In the data rows, 128 means zero.
Here are some points:
[129  55  72 156 191 117 165 131 139 221  93  46  88 160]
[163  65 142 111 222 107 224  98 171 163 150  39 157 109]
[127 125 104 117 110 130 126 144 138 154 147 113 113 104]
[ 93 164 111 127  83 158  85 127 121 115 144 158 131  91]
[124  51 109 159 211 100 203 135 107 221 103  93 105 188]
[114 125 157 110 114 108 127  98 143  78 159 128 139 109]
[172  86 125 113 203 127 198 113 141 199 141  50  96 132]
[104 186 119 116  58 152  65 136 126  91 139 186 143  94]
[129 160 155 111  89 122 106 157 129  95 163 173 170 130]
[104 148 120 157 127 137 125 165 109 185 101 149  89 158]
[134 133 149 129 104 148 159 148 144 127 148 165 128 163]
[ 69 175 139 120  43 120  27 110  88  63  99 187 111 103]
[129 109  64 152 199 163 191 146 117 209  99  78 107 178]
[142 138 159  93 102  97 101 113 143  51 171 138 157  88]
[153 141 108 102 195 139 195 103 156 151 161  75 144 103]
[128 132 117 137 142 156 147 151 122 166 126 136 111 167]
[157 144 153 109 102 119 118 155 144 128 162 121 154 144]
[106 106  91 173 149 158 123 123 127 125  92  99  91 145]
[158  74 128 149 208 103 226 124 144 183 126  67 143 159]
[149  97  54 128 247 139 237  91 146 207 103  29 126 136]
[129 104 151 111 168 124 170 115 144 129 141 103 172 125]
[159  88 132 136 173 102 164 114 152 170 127  93 125 135]
[ 78 114 141  80 104  93  65 116 111  57  91 147 109  84]
[151 157 175 130 135 113 139 155 158 126 162 154 159 120]
[202  43  57 110 241 143 247 166 106 255 112   0  76 182]
[107 188 152  93 106 108 101  93 174  56 160 138 169 100]
[147 137 177  93 101 100 108  99 164  64 154 149 179  92]
[146 128 173  93 114  91 139  99 140  67 148 125 147  83]
[ 97 169  90 168  95 155 100 162  98 146  88 166 101 166]
[125 108  68 163 169 162 176 137 113 229  96  71  95 168]
[ 65 216 151 155  12 144   0 132  95  60 119 255 131 116]
[167  74 100 126 170 153 181 135 146 180 135  75 108 149]
[168  89 146 138 197 150 177 128 146 149 158 107 144 126]
Then 10 other points, each followed by its number:
[128 112 102 170 166 136 184 145 107 194  95 110  99 157] 0
[123 126  62 156 147 148 161 137 123 180 102  87  93 156] 1
[128 164 114 174 112 154 101 131 113 173 109 158  97 139] 2
[ 97 156  90 167 119 165  73 142 116 136  97 169 125 147] 3
[ 52 175 145 155   0 143   0 134  76   0  95 255 135 121] 4
[ 87 129 141 127  64  94  69 123  99  91  96 167 107 107] 5
[160  78 119 146 172 160 153 130 137 179 114 137 116 165] 6
[141 149 119 107 166 147 183 114 152 134 150  88 167 107] 7
[141 122 161 120 140 112 133 105 145  86 142 129 153 123] 8
[137 171 134 135  80 148  62 156 132 119 126 171 125 123] 9
Which of these numbered points is nearest to each point below, ignoring the 3 directions in which the first points spread most? Its number follows each.
[148  85 131 106 139 151 141 143 138 151 142 131 125 120] > 6
[161 141 121 126 136 152 133 148 143 174 116 114 110 152] > 9
[ 75 121 145 123  45  82  31 113  82  42 108 189 105  80] > 5
[159 155 123 118 149 106 149 102 153 110 108 123 119 103] > 2
[ 92 201 142 119   8 148   8 134 100  55 130 215 111  84] > 9
[176 118  87 126 212 142 186 122 123 247  92  66 112 178] > 2
Now 10 new points, numbered from 0 again:
[129 164 192 157  57 120  67 157 149  75 173 255 175 137] 0
[122 171 205 134  86 105  60 134 137  34 138 208 174 119] 1
[ 78 184  98 160  67 143  76 144  92 104  95 184 110 156] 2
[163 116 166  95 140  93 139 117 135  79 165 118 159  95] 3
[175  77 141 115 209 117 196 108 163 146 153  57 149 113] 4
[152 116 109 103 219 122 243  97 161 181 163  33 140 125] 5
[ 80 175 129 153  49 129  62 158 102  93  98 194 104 123] 6
[132 123  64 168 143 158 175 140 117 224  89 103  80 162] 7
[ 81 147 194  98  63  84  27  89 119   0 141 194 156  76] 8
[181 115  99 140 161 148 172 165 155 218 116  83 123 158] 9
Which of these numbered points is nearest to each point below, ignoring the 3 directions in which the first points spread most? Its number follows each.
[113 171 122 114 127 110 110 106 154 108 155 124 166  85] > 5
[145 180 177 112 127  92 126 107 145  90 159 124 164 120] > 2
[105 111 106 105  79 118  69 147  98  82 125 133 121 123] > 3
[ 63 145 136 131  73 133  47 100  91  42 105 207 128 120] > 8
[141 115 167 117 150 108 107 101 144 101 121 131 149 126] > 1
[162 130 156 108 159 106 178  86 161 131 157  92 154 121] > 7
